In the rows, zero is written as 128.
The rows of R fall into a few groups, and each row is roughly a mix of its group's hidden directions.
R:
[[105 136 105 170 136  99 118 109 111  96 156 136  99]
 [124 160 113 134 117 131 176 152 154 146 102 158 109]
 [100 138 153 126  93 124 167 163 147 116 118  95 131]
 [124 124 124 108 176 176 137 129 142 117  94 151 126]
 [ 91 169 126 170 120 108 155 143 148 133 136 117 109]
 [ 96 145 125 155 167 100  87 140 142 106 139 129 141]
 [134  95 152 117 140 143 124 156  99 154 112  82 145]
 [145  97 158  83 153 109 129 132  92 130 126 103 136]
 [124  94 138  89 128 117 139 113 107 149  87  97 149]
 [114  91 102 153 140 153 111 170 129 105 129 101 110]
 [ 96 125 175 130 128  78 129 148 120 156 124 139 128]
 [106 161  93 144 153  75 119 125 120 115 123 147 133]
 [143  90 158 133 177 131 104  93 133 130 127 125 147]
 [135 134 133 114 156 193 139 138 157 125 123 141 104]
 [167 152 118 153 121 130  95 147 112  98 164 109 119]
 [127 155  77 128 100 142 117 131 133 102 152 148  95]
 [146 118 126  99 133  69 126 145 127 112 144 164 143]
 [132 138 159 100  96 145 151  90 124 158 107 102 126]
 [116 169 107 129 100 109 133 107 136 149 103 116  83]
 [138 137 145 141 130 113 127 160 105  99 184 142 103]
 [137 114 155 101 160 172 120 134 159 141 124  93 138]
 [100 160 147 144 148  95 121 131 160 105 118 118  90]
 [153 107 157 129 121 144 117 130 130 100 188 134 108]
 [131 152  79 129 117 148 109 118 145 127 168  95 143]
 [162 145  94 112 102 124 119 147 115 108 175 150 128]
 [108 112 127 118 101 158 124 120 100 177 121  96 149]
 [116 107 122 119 166 129 116 111 137 126  82 154 169]
 [138 146 129 117 124 180 121  78 145 135 116  98 120]
 [107 168 121 174 121 118 139 119 114 109 111 108  90]
 [162 101 147 111  82 107 118 136 107 145 151 126 101]
 [120 111 136 124 157 121 104 171  83 112 154 107 136]
 [123 104 166 143 172 129 112 149 121  89 150 145 123]
 [132 107  96 123 105 145 134 135  96  97 174 154 135]
 [119  94 127 115 132 106  82 132 103 151 121  96 157]
 [120 146  97 153  91  93 150  91 117 149 117 134 135]
 [114 158 104 149 144 146 146  91 166 161 140 118 132]
 [113 181 123 116 103 139 163 152 157 143 111 128 120]
 [135 137 126 124 127 110 106 112 133 163  71 134 166]
 [ 76 138 111 151 123 124 119 121 102 155 100  94 123]
 [129 141 166  86 118 160 142 110 105 132 134 132  88]
 [101 137 102 182 100  99 111 123 155 127 126 138 124]
 [179 149 129  83 110 141 141  97 116 113 134 124 126]
 [ 88 129  87 157 143 147 127 100 110  99 137 111 125]
 [159 124 154 114 138 134 123 149 102 101 155 159  87]
 [143 109 139 142 111 103 151 179 128 136 127 141 174]
 [132 159 153 109 132 153 142 159 178 122 146 120 106]
 [110 162 121 151 142  96 120 132 112  91  96  96 139]
 [139  94 121  91 164 166 111 126  98 129 130 114 147]
 [130 127 115 100 119 152 124  61 115 150 114 118 114]
 [113 166 116 150 123 124 164 138 152 117 152 156  90]
 [110 108 122 120  96  93 149 125 121 164 108 108 167]
 [ 90 124 108 158  89  98 129 156 156 138 134 116 117]
 [130 103  78 137 160 144 104 138 112  94 128 154 126]
 [151 103 135  87 133 157 108  97 110 146  90 124 126]
 [113 158 127 119 123 152 165 115 172 151 121  93 136]
 [137 120 174 107  94 107 144 132 149 154 149 158 137]
 [116 128  98 139 108  68 114 145  99 138 119 132 150]
 [152 135 130 104 125 182 162 110  92 134 136 117 121]
 [116 147 165 151 164  96 142 153 140 163 131 142 130]
 [124 108 113  89 159 169 102 113 129  95 129 107 125]
 [150 148 184  91 130 103 142 125 105 142 129 114 132]
 [154 129 171  83 133 111 135 111 115 147 125 101 154]
 [107 176 173 123 136 117 149 117 147 148 137 102 114]
 [134  86 113 141 154 162 128 137 147 127 128 175 152]
 [124 133  92 177 155 120 100 151 130  94 132 123 121]
 [142 127 181  93 137 122 121  86 135 151 136 130 150]
 [ 96 115 127 147  97 107 115 142  93 163 105 100 137]
 [107 138 104 140  88  86 149 124 102 144 148 103 119]
 [158 125 104  82 156 121 131  99 137 106 136 157 149]
 [124 107 109 124 136 105 114 155 108 136 164 181 145]
 [141  90 116  89 119 164 104 119 143 141 112 106 156]
 [142  76 132  87 127 159 127 109 102 146 139 134 122]
 [102 153 116 157 117 119 136 169 168 127 133  95 113]
 [136 147 134 116 166 116 120 135 108 109  92 178 109]
 [120 155 109 143 103 155 177  98 148 149 142 123 142]
 [ 98 119 119 175 139  79 107 147 147 119 121 135 132]
 [154 108 144  90 158 158 123 110 103  91 126 145 136]
 [100 140 138 175  93  92 119 133 140 160 126 131 140]
 [179 142 145 103 120 112 151 159 115 104 132  98 122]
 [102 178 107 160 127 122 152 116 169 130 118 137 128]
 [127 164 117 134 125 129 167 137 157 130  98 166  96]
 [113 118 177 147 130 118 138 141 140 140  78 109 152]
 [151 124 148 113 107  90 122 180 102 138 139 142 110]
 [ 83  83 129 154 112 128  98 143 138 128 125 113 100]
 [137 177 117 116 140 143 157 119  99 134  90 150 108]
 [125  94 134 119 133 128 124 145  83 101 171  98 117]
 [164 139 131 113 121 158 151  80 152 115 137 157 139]
 [136  93 117 122 177 165 100 138 122 102 139 111 127]
 [167 158 131  97 115 144 158 142  81 128 124 119 123]
 [102 167 114 169 111 104 153 152 130 151 143 133 112]
 [138  90 116 113 141 106  95 108  89 126 100 120 156]
 [130 147  87 140 138 130 117 103 135 113 169 173 112]
 [124 113 124  95 126 145 143  86 154 162 120 122 169]
 [119 126 122 126 114 137 134 143  97 127 182  86  97]
 [139  92 125 121 107 122 175 156 140 147 116 162 151]
 [ 80 138 145 143 114  93 147 161 118 160 115 120 119]
 [130 147 172 115 141 147 139 172 136 140  99  97 116]
 [139 123 118 124 157 156  93 127 165 119 174 136 107]
 [ 99 114 177 146 145 114 134 157 135 130  97  98 142]
 [180 145 127 103 121 154 155 125 158 103 151 128 125]
 [106 159 115 130 159 173 133 135 168 130 122 129  98]
 [128 140 161 110 124 131 150 167 163 104 166 128 110]
 [164 103 152 128  79 146 134 140 151 139 151 103 130]
 [140 132 170 143 102  77 132 161 129 119 129 135 106]
 [134  81  97 115 134 166  97 100 111 114 117 133 131]
 [150  89 154  91 165 152 100 134 135 129 131 123 144]
 [146 142 148 107 126 108 123 130 190 131 157 149 111]
 [132  93 126 118  91  79 127 126  91 135 121 107 137]
 [129 107 126 110 151 149 145 147 152 122  67 146 138]
 [133 114  80 176 128 128  97 135 131 119 134 151 155]
 [138  63 145 106 144 149 103 129 129 123 139 127 153]
 [137 113  86 131  93 145 147 119 165 144 130 145 162]
 [141 122 148 110 122 111 140 134 115 182  87 116 157]
 [137 111  89 105 104 165 128 125  97 154 114 107 151]
 [107 124 105 167 135 122 111 180  91 122 129 130 115]
 [116 152 138 141  89 112 132  98 181 147 147 133 131]
 [152 163 160 103 123 115 146 120 163 115 165 142 113]
 [117 176  80 147 106 135 123 134 119 133 118 129  92]
 [124 102 151 135 177 154 126 101 140 104 156 105 133]
 [133 119  87 116  98 101 116 120  73 113 128 129 114]
 [123  79 125 100 150 135 101  99 127 151 127 159 146]
 [110 103 169 114 130  82 132 116 139 156 105 135 152]
 [108 150 146 132 140 133 140 157 117 160  78  93 128]
 [114 176 115 143 132 116 144 169 147 136 115 145  91]
 [157 142 138  85 139 103 119 120 154 120 149 173 113]
 [129 143 131 142 120 103 148 180 100 113 163 133 102]
 [109 141 127 161 108  79 124 145 155 139 135 168 126]
 [129 162 127 125  79 127 144 149 173 139 122 109 108]
 [144  97 141  87 153 158 116 124 119 107 132  87 113]
 [139 151 132 138 108 115 155 138 121 113 169 155  79]
 [134  81 143 130 117  93 107 163 118 138 162 136 147]
 [138 133 130 129 134 179 165 170 158 143 124 129 142]
 [113 111 135 112 146  76 130 122 115 146 106 163 160]
 [147 101 171  97 158 135 125 163 107 120 147 137 120]]
One row of each group comes first, with its name. Which group is each row after those in?
[126 107 165 141 134 154 109 179 149 137 124  96 127]  (49)
[114 138 168 118  96 157 141 129 128 146 135  92  90]  (74)
[130 123 146 141 133 126 112 126 119  82 188 119 105]  (23)

[123 125 145  97 192 135 143 130 158 106 135 122 119]  (74)
[143 169 122 140 154 117 143 105 150 161 153 164 118]  (49)
[177 148 171  99 124 122 133  99 140 117 139 109 132]  (74)
[147 158 157  85 115 152 148 155 152 124 101 133 122]  (49)
[145 125 140 117 118 113  95  81  91 131 164 139 116]  (23)
[106 103 170 135 100 139 141 143 138 143 107  91  99]  (74)
[118 107 169 128 170 129 124 144 124  79 149 131 121]  (49)
[152 120 143 115 148 106 123 134 135 114 188 163 114]  (49)
[114 163  66 137 125 147 153 145 133 113 131 117 111]  (74)
[124 155 106 164 143 165 135 125 174 113 149 141 119]  (74)
[158 143 142 129  88 128 150 134  95 119 162 108  95]  (23)
